The rows below come in pairs that one turn or mirror swaps. Which row does each named row swap with?
j60: [ -3.7 -11.4 -13.0  -5.3   3.4 -33.6   4.0  -0.7  37.0  -8.6  16.6   0.7
 -25.7 -13.2  -1.7 -21.8 -16.8  12.0  -5.6 -21.5   1.4  11.4  -6.9  -9.4
  -2.1  -5.0   6.5  -9.7  24.9]
j196: [ 23.0  28.9   3.4   2.3   7.3 -18.9 -12.4  20.7 -28.9 -17.6  -2.5  -2.4
  -6.4   2.9   4.6 -16.5 -16.7  26.3 -20.4  -1.7   2.6  -9.9 -40.3   9.1
   2.3 -16.7  35.0 -14.2  15.5]
j240: [  0.4 -13.3  -0.4  -5.8   2.3 -21.8  23.3 -12.2 -16.0  -5.1 -11.7  24.5
 -13.4   8.9 -37.8 -11.5  -2.6  15.0 -17.5  -5.8  -0.8 -18.7 -21.9  27.1
   4.0 -22.3   0.9 -13.1  15.6]
j102: [  0.5 -41.1  -8.2  28.9 -14.5  -4.8 -16.4  -2.3 -13.0  -5.9   1.2  16.6
   7.8  14.5   4.0  -6.3   5.3  26.6  12.5 -11.8   0.4  -0.6  -1.0  -5.7
   9.3  -3.1   7.1 -25.0  18.5]
j683: [-39.6  -2.3  11.1   9.2  11.3  -7.0  15.1  13.0 -14.9  -8.5  21.1   5.8
 -20.7   0.6  22.7 -26.5  -5.7  -0.5  -4.2  13.6  10.7 -30.3  -3.9  -5.7
   3.1   3.6   5.9  -9.8  29.1]
j687: [  7.8 -16.5  -1.6  22.0  -2.3   0.2   3.8  -3.9   6.1 -20.5 -15.3 -21.1
  -2.4 -12.8  -0.4 -15.6   3.3  26.5 -19.6 -37.7   9.0 -35.3  -1.5   4.7
  14.2 -16.2   1.2   8.1   6.8]
j459: [  1.2  -5.0 -22.9  16.7 -11.2 -10.1 -27.3 -14.9  -1.7 -14.6  13.7  -9.5
 -24.5  -0.6  24.8 -12.0 -56.2  14.6 -32.1  -3.5  12.5 -23.4  -0.7  16.2
   7.5 -26.3   5.0   3.5  15.4]
j73: [ 26.1  -9.4 -21.9  24.2  -3.9   3.2 -15.2  -4.4 -14.9   5.4   9.5 -19.6
 -16.1  -6.1  28.6 -15.7 -33.6  -4.1  -2.9  30.4   2.4 -19.4 -13.6  19.7
   1.9 -31.2   5.4 -10.2  15.5]
j70: [  1.7  -3.2  10.6   1.7 -22.1  11.0  -2.5 -20.0 -29.2 -24.3   6.8  27.5
   8.8   5.2  17.5 -17.8 -13.0   3.3   1.8  -6.6  -2.4 -18.7  -9.8   9.0
  14.6 -29.3  10.7  -9.9  49.1]
j867: [  9.0 -11.9  21.7  35.1   4.7   6.0  -5.2   3.5  14.0  -1.3  24.3   6.6
 -10.9  22.3  25.8 -10.0   7.4 -13.3 -26.5   9.2   2.5 -21.0 -14.3  17.5
  11.7 -33.6   5.0  -8.1  22.2]
j754: [ 21.6  -4.4 -28.2  28.1  -2.0 -12.8  -4.5  -1.2 -16.5 -18.6  -9.5   3.8
  -6.2 -21.1   1.0 -13.1  -4.7  28.4   2.2 -20.5   6.6   1.5 -10.2   5.8
  -3.3  34.2  11.9 -10.6  16.2]
j644: [ -0.2  -2.7  -6.9  44.3  26.7   1.9 -10.7 -10.0   1.7 -22.4 -12.7   2.1
 -34.6 -21.4   0.7 -29.1 -25.5  -9.2 -16.4  25.2  -0.2  -0.5  -1.7  26.5
   0.7   0.1  -5.4 -15.4  11.3]
j33: [ 11.4  -4.3  36.1  28.6   6.0  -9.7 -27.4  -6.1 -27.6 -12.1  -5.9  12.9
 -24.5  -1.2  41.1 -14.5 -10.6  16.3  -7.0  23.9   1.2  -0.2  -9.9  22.2
   2.8 -26.0   0.4  -8.8  18.8]
j263: [ -7.1  -9.7  11.9 -10.0  -6.0 -13.5 -27.6   9.8  -3.5 -15.3  16.7  21.0
 -19.1  12.6 -29.9  -2.8  -7.4   3.2 -15.6 -26.9   2.0 -13.1 -16.9  26.1
  13.0 -22.8   1.6  -4.4  23.0]
j653: [ 17.1 -11.6   0.2  20.6   5.3 -10.6 -30.3  11.4 -10.3  -2.5  15.0   4.1
 -29.8 -25.3  -5.6  -4.7 -24.7   4.3  -4.3  14.5   0.5 -27.0  -4.9  52.4
  15.5 -12.4   9.5 -24.4  29.9]
j582: [ -3.0   0.7  25.7   4.9   4.8 -40.7  -4.4   2.1  -5.8  -3.5 -17.3   7.0
 -32.4 -13.1  10.4 -31.9  12.4  -2.9 -16.8  -7.3   1.1 -32.2 -16.6  14.9
  -9.9   9.2  -7.6 -18.4   6.7]
j106: [ 38.2  -1.1  -1.8   8.3  -8.5 -14.0 -29.9   0.2  15.8  -9.9 -20.0  -0.8
  -1.1  -2.2   7.6 -28.7   7.8  16.2  -4.3 -25.1  -0.8 -13.6   3.2  11.9
 -15.0 -17.3   1.9 -32.2  23.2]
j858: [  7.7  -6.4 -18.3  35.3   4.8   3.5 -14.0  -1.6  -1.4 -21.7  -6.3  51.3
  -6.9 -15.4   5.0 -30.5 -37.5  11.2 -25.1   2.9   3.0   2.7 -11.9  13.4
  15.9 -13.6 -15.7  -9.1   0.8]
j931: [ -0.3 -13.0  12.0  25.4   3.0 -23.2  15.0  12.0  -0.6 -27.0 -17.7  -2.8
 -20.7  -7.7 -11.8 -18.6   4.0   5.2  -1.4  14.5  -7.9   0.1 -12.9  -7.5
   8.5   9.6  18.5 -40.0  22.6]
j416: [ 20.9   4.3 -14.6 -12.6  -0.5 -45.2  -6.8   9.0  11.9 -14.3   1.0 -15.3
 -30.4  -2.8   6.1 -35.7  -1.2  16.6 -25.1 -13.1  11.8  -3.2 -10.5   7.2
   8.1  -4.0  23.1 -23.3  25.8]
j660: [ 12.1  -8.8 -25.4  22.2  13.0  12.3 -21.2 -18.0  12.2  -3.9  20.8  19.9
 -19.5   1.3  21.0 -10.2  -7.1  12.1 -30.7  -2.5  12.6 -15.0  -0.1  39.2
   6.5   0.3  -2.8  15.9  20.5]
j969: [ 15.6   0.1   9.0  25.7   8.1 -13.2 -19.7  18.8  -3.2  -9.2  20.0  -6.8
 -17.8  -0.8  28.5 -18.9  18.9   0.4 -12.6 -42.6   1.0  10.0 -18.7  10.4
  -1.4  -1.1   5.4  -8.0  18.2]
j822: [-10.3   5.8   5.0  27.1  11.8  21.2   1.3  -8.5   7.1   9.4  -4.4  24.2
 -17.4 -16.6  11.2 -10.4 -45.1  17.6 -18.4   4.8  -6.6   0.7  -9.8  22.5
 -12.2 -25.7  14.2  17.2  20.3]
j3: [-11.3  -7.1 -19.8  15.9  10.0   2.2  19.0   1.9  -7.2 -13.0 -19.8  10.7
 -52.3  -2.9  -0.7 -19.3 -20.0   4.4   8.1  -3.7  -1.2   4.5  -4.8  16.9
 -17.5 -14.6   3.2 -15.6  -9.9]
j213: [ 29.2 -16.9  12.0  28.2 -25.9  -8.4 -22.1   1.4  -1.5  -1.4 -12.3  -1.8
  10.4   5.0  19.4  -7.9  -6.4  20.2 -43.3  -1.0  16.1  -8.9  -1.1  15.6
  21.0  -4.5   5.2   5.4  23.5]
j67: [-24.8 -13.4  -1.1   7.5  -6.6  -2.1 -14.0  -1.6 -15.2  -7.4  -6.4   3.2
 -22.4  -1.0  35.9 -24.4  -5.6  -7.8   0.9  29.8  -0.7  24.6  -4.7  11.8
   2.4   4.3  12.0 -10.8  22.8]
j609: [-27.8  -4.2 -15.8  -5.0  -3.4   2.9 -25.2 -17.1  -1.8  -8.7 -12.7 -24.9
 -23.1   5.8  13.1 -24.0  -8.3   3.1 -15.1  11.8   0.2 -35.0 -12.3  20.5
   7.0 -25.8   0.2  -7.7  16.5]
j726: [ 14.3  -9.4 -11.4  22.1  16.0 -37.1  -8.1   9.1  -1.8   4.6 -24.4  18.0
 -25.9  -7.6   4.6 -23.4  -7.3  34.9 -38.0 -18.9   0.7 -18.0 -26.0  25.5
   1.9 -18.9  -2.3   3.1  -2.6]
j569: [ 26.2  -9.2   8.6  19.0   7.0 -12.2 -17.6  16.0   8.6  -6.6  -7.0   8.7
 -23.8  28.8  33.0  -8.5   7.9  37.8  -6.1  -3.3   6.1  -0.1  -8.3  27.4
   9.7  -7.7  26.7 -13.1  26.8]
j792: [  0.2  -7.0  -6.3   2.5   1.1  -4.3  27.8 -21.9 -20.6  -7.9 -11.3 -23.6
  -3.6 -11.7  20.3 -27.1  -1.3   6.7  -6.2  -1.9  -4.2  12.8  -3.7 -10.0
  -0.6   2.6   6.0 -22.9  18.1]
j884: [  6.9  -9.7  -6.4  31.0  -0.9  -8.2   1.0   9.7   5.4  -5.8 -20.4   0.1
 -20.2  -4.4  16.8 -23.6 -17.1  -2.2   0.6  15.4   4.3 -54.1  -8.0  28.4
   8.9  23.3   6.4 -21.2  17.1]
j445: [  0.2   1.1   8.2  14.5   8.9  -1.0   0.2  16.3 -16.4 -25.7  23.7  18.1
  -9.5   8.3  44.1 -31.1 -29.8  -2.6 -23.2 -39.8  12.4  -7.5  -5.8  16.6
  15.7 -14.8  11.9 -15.2  13.0]
j874: [  5.9 -21.1  -3.1 -16.0   7.9 -10.1 -13.7  20.0 -21.9   0.0  19.3 -11.2
 -12.8 -23.1   0.3 -21.8 -17.5   9.6   4.9  -3.9   0.8 -12.5  -8.9  19.4
  20.1 -18.6  14.5 -24.4  51.6]
j404: [ 12.0  -2.7  -5.6  23.4  -1.9  -6.9  -2.3   1.3  18.0 -11.5  17.4  55.2
 -19.1   4.0 -15.8 -18.1 -12.3   0.4 -24.2  11.1   4.9 -35.8 -10.1  16.1
   7.5   2.6  14.1  -6.2  20.1]
j154: [ 39.7   4.8  -8.2  14.5  -9.6  -7.1  -0.9  -5.1  11.8  -9.7 -17.3  -2.0
 -13.6  -3.6 -14.4 -39.2 -14.9  12.0 -15.5  -3.7   8.0 -24.2  -8.0  14.3
  -4.6 -53.6   0.5  -5.2  20.8]
j419: [  1.2   3.7   0.1  20.5  -1.7   7.8 -21.3 -13.9 -21.6 -15.4 -16.5  22.3
  16.2  -1.5 -17.8 -21.5 -26.9  -4.0  10.6  -1.0   5.9 -16.4  -5.4   4.0
 -13.0 -24.4  10.3 -26.9  24.8]
j723: [  5.7  17.0  -3.6  21.6  -2.2  11.1  -1.0 -31.5  -1.1   2.7 -19.9  37.6
 -37.1 -12.1  -8.9 -17.5 -32.9  -5.9  -6.8  -8.1   8.7 -18.7  -6.1  23.2
 -13.2 -11.8   9.6  -7.9  17.0]
j906: [ 13.5  -9.6  -9.6  44.7   5.0 -10.0   1.3  -7.9   3.6   4.2  29.4   2.3
   3.2 -15.6  15.5 -11.9 -54.0   1.2  -0.9   4.6   9.4  -4.9 -13.6   5.4
   1.8 -29.6   6.8  -3.1  16.3]
j165: [ 14.2  22.1  -3.4  -6.0   3.3   6.5  15.0 -13.7 -15.5  -6.4 -23.2  22.9
 -36.4  -7.6   3.2 -13.7 -23.2 -15.2 -33.2  -0.6  -2.5 -12.3 -21.5   8.0
  -5.6 -19.9   1.6   1.4   2.0]
j249: [ 24.3  -9.1  -0.2  34.1  -0.6 -10.1  -4.7  10.9 -10.5 -13.3  21.8   4.2
 -19.4 -15.2 -19.4 -14.2 -52.7  12.7  -0.7  -8.0   7.6  18.4  -8.3  10.3
   8.2  -0.3   8.2   2.5  15.7]
j76: [ -5.5 -11.4  -6.9  -4.1   5.3 -18.5 -22.2   5.7   5.8  -6.3   3.9  37.3
 -18.3  14.1  11.3 -14.3  12.4   2.6 -14.9   1.8   4.9   3.7 -12.3   2.6
  17.8 -53.2  -6.9 -10.4  18.9]
j536: [ -1.1  -0.1 -10.4  25.8  -9.0 -30.0  -2.2  14.3 -27.9 -17.0  -7.9  28.0
  -0.9 -21.9  -5.1 -22.9 -17.1 -14.4   3.5   6.6   7.0 -22.9 -23.7  -8.7
  20.9 -22.1   0.3 -28.3  13.5]
j647: [  4.5   3.9  17.2  33.9   2.6 -14.3  18.1  11.6  -7.4 -23.4  -5.0   6.8
 -17.7  30.1   8.2 -17.9 -10.5  32.2 -20.0  10.2   7.5  -0.5 -12.8  -9.8
  -3.3 -27.2  -4.9   5.0  -1.2]
j246: [ 16.5  12.1   7.8  12.5  -0.8  -4.9  24.1 -11.1  -5.8  -8.3  29.1   1.2
 -33.9  -2.5  14.6 -11.9 -14.2  -0.7 -41.2   7.6   4.2  -4.9 -18.0  28.6
  19.1 -20.8   9.7  14.0  14.9]
j895: [  0.4  -3.2 -11.6   2.5 -18.4 -35.2  17.8  17.7  -1.5  -9.4  -8.2  -4.4
  -5.8   4.4  11.2 -20.9   5.1  23.4 -31.1 -16.1   0.9 -29.4 -12.7 -13.6
   7.3 -21.3  -5.3  -1.6  -0.3]
j283: [ 11.9  -1.2  -0.6   0.0  37.0  24.6  -0.2  10.6  -7.5 -11.9   9.0  16.0
 -14.9 -27.3   6.0  -1.3 -14.6  23.1  -8.3  16.8  -2.2 -13.4  -5.7  12.7
   2.1  -8.4  30.3   2.4  35.4]
j784: [ 12.7  10.8   9.0  30.8 -12.0 -34.8   7.4  13.4  -5.2  -4.1  -2.7   7.9
 -10.6  10.7  12.8 -31.6  -6.3 -10.9 -41.8  -6.1  15.1  -3.5 -28.7  23.0
   1.7  -2.1   7.2   3.1 -10.8]
j469: [ -3.7  -4.1  -6.1  12.1   7.4  22.5 -10.1  10.3 -15.1   4.4   4.2  31.5
 -27.9 -13.7  -1.4  -1.8 -45.0  11.6 -13.7   2.1   8.0  -6.2  -6.8  39.3
   4.4 -37.0  14.9   3.7  17.6]
j825: [-13.9   2.8 -12.1   7.9   6.6  -1.7   5.4   6.8 -21.8  -7.1  10.8  18.6
 -17.0 -12.6  28.0 -12.2 -21.8  20.3 -13.1  43.9   2.9 -13.8   0.6   2.1
   9.7 -32.5  23.7  -5.8  31.7]
j23: [ 10.3   7.2 -30.8 -12.1   8.3 -25.7  -7.5   6.9  -8.9   5.9   0.2  -3.0
 -21.7  -9.1   6.9 -10.7 -24.3  21.9  -7.5 -18.3   4.8  -3.6 -15.3  -7.6
 -31.5   0.0  27.3 -18.1  14.9]
j432: [ -4.1  -3.6  -5.5  -6.6 -15.5  -5.3  -2.6  11.7  -2.9 -12.8 -26.9   8.3
   0.1 -12.5   2.9 -31.3 -16.7  14.4 -11.0 -55.7   8.3 -10.2  -0.5  -0.7
  -1.6  -6.7   4.4 -18.5  15.4]
j513: [  0.8  -6.4  26.1  24.2 -17.0 -21.9  -5.7  -4.0  12.1 -12.6 -29.2   9.3
 -15.8  16.8  16.2  -5.4  -8.3  17.9 -22.5   5.1  14.0 -10.6 -10.0  14.0
  -6.0 -31.0  11.9   8.8 -12.7]
j872: [ -2.6  -9.5 -12.7  33.3  20.7  -0.3   9.9  -0.5   8.1 -13.2 -14.9  24.6
 -43.4 -10.2  22.0  -2.5 -27.6  34.3  -8.8  13.8   0.8   4.5  10.3  24.6
  -3.1   0.0   7.7 -16.2  15.0]
j467: [ -4.1  -6.9   1.5  15.7  -2.9 -11.3  17.9  19.8   5.9  -5.6  13.4  10.0
 -20.9  14.4 -13.4 -16.3   6.6  -2.5  -3.4   9.7   9.4 -46.4 -18.7  11.3
  -5.7 -38.7  12.4  -5.5   8.2]
j548: [  6.1  -4.1  -1.4  29.8  -3.2 -10.6   9.0  17.3   4.3  -3.4   9.6  11.0
 -11.7  -3.6  47.5  -8.6  -9.5  12.6 -16.8 -44.6   4.9 -28.3  -4.7  12.9
   1.4  10.9  -1.1 -11.1  13.4]
j166: [-15.7  -8.2   5.7  -2.4  -1.3  -7.7  -5.9 -15.0 -47.0  -5.7  -6.1  -5.2
 -15.9  -5.9  26.6  -9.5 -12.5   5.4 -22.0 -28.9  12.3   8.4  -6.9   8.5
  27.2 -19.5  15.4 -15.2  21.9]
j184: [ 12.4 -14.8 -18.6  18.8  -0.2   6.8 -21.7 -25.9   3.0  -6.4  15.1  -3.4
 -13.4  -2.0  -2.1 -32.1  12.8  -1.8   1.0   6.8  23.1 -17.9  20.5  14.7
  12.4 -14.9   8.2 -21.8  31.5]
j625: [-19.0 -11.2 -22.3  15.6  -6.0 -10.0 -15.1  10.2  -9.5   7.7  14.7  35.2
 -21.4 -19.9  12.0 -17.3  15.3   9.8   4.3 -38.1   9.0   5.0 -16.7   6.9
   4.5  -5.5   4.6 -11.0  12.6]
j807: [ -8.5  -4.7 -11.2  14.0  -1.1   2.8 -27.9   2.6 -19.9  -7.3  -8.4  20.1
 -21.4 -33.3  50.7 -26.2 -15.9  14.0   3.6   2.5  -8.4 -19.9 -11.7   5.5
   6.3  -6.6  12.5  -2.7  44.3]
j533: [ -3.7 -20.1  12.1   6.8   2.3  -6.9   0.4  18.3 -10.9 -40.4   1.8   6.3
   7.7  15.3  10.1 -27.7 -15.4  22.3   0.2  15.9   1.1  -8.2  -0.3 -11.0
  18.5 -25.4  17.2 -27.8  31.8]
j358: [ -1.6 -10.2 -12.2   6.7   7.8   2.1 -11.6 -15.2  25.2  11.4  18.6   2.7
  -8.9  -3.3   2.6 -38.3 -13.0  -8.9  -4.6 -26.6  16.6   0.8  12.6   2.3
 -15.0  -7.4  -0.2  -1.4  26.1]
j847: [-21.5  -9.5   9.8   8.3  -6.5 -15.9   5.9   9.5   1.0  -3.5  -7.5  -2.8
  -3.8 -20.4   7.6 -19.8 -23.2  23.8 -16.4 -52.1  -6.7  -1.4 -12.8   2.8
   6.1   9.7   8.7   0.4  20.0]
j559: [ 57.1  -5.9  -6.6  11.1   0.3  -9.6  -8.5  18.2 -10.9 -17.8  21.4   6.1
 -12.6  -0.7 -23.2 -14.0  -6.4   9.4  -9.4   0.7   0.2  -6.2 -15.2  10.4
  15.4   4.0   1.9 -14.0  12.5]
j885: [  6.4  -6.6  -6.5   1.3  -6.0  -4.4  -6.5   4.8  -1.3  19.4 -15.6  11.6
 -22.3 -23.6  -3.8  -4.4   7.0   2.6 -14.2  27.4   7.0 -13.2  -4.1  15.5
  -7.4  21.3  23.4  -6.1  35.4]
j159: [-23.0  -9.2  25.2  -7.3   4.6 -16.8  -4.8  18.2 -15.3  -3.9  -1.9  15.5
  -3.0 -14.8  30.2  -6.2 -17.4  -5.6  -3.4  16.0   4.2 -22.5 -12.3   8.1
   1.0  15.6  28.4 -16.3  21.1]
j982: [  3.9 -21.2  13.6  -2.8   1.7  -8.3 -18.5  -1.5 -25.8   1.6   3.1  11.9
  -9.5   6.3  11.0  -3.4 -26.1  18.5 -11.7 -49.9  -0.4   8.7 -11.8  15.6
  21.0   3.6  -1.6 -19.3  22.9]

j73 is swapped with j416
j60 is swapped with j906
j184 is swapped with j559
j469 is swapped with j432
j644 is swapped with j969
j67 is swapped with j784
j467 is swapped with j533
j754 is swapped with j660
j625 is swapped with j858
j154 is swapped with j874
j358 is swapped with j249
j825 is swapped with j895
j404 is swapped with j102
j33 is swapped with j582
j263 is swapped with j419
j723 is swapped with j982
j548 is swapped with j872
j513 is swapped with j159
j931 is swapped with j867
j196 is swapped with j609
j166 is swapped with j165

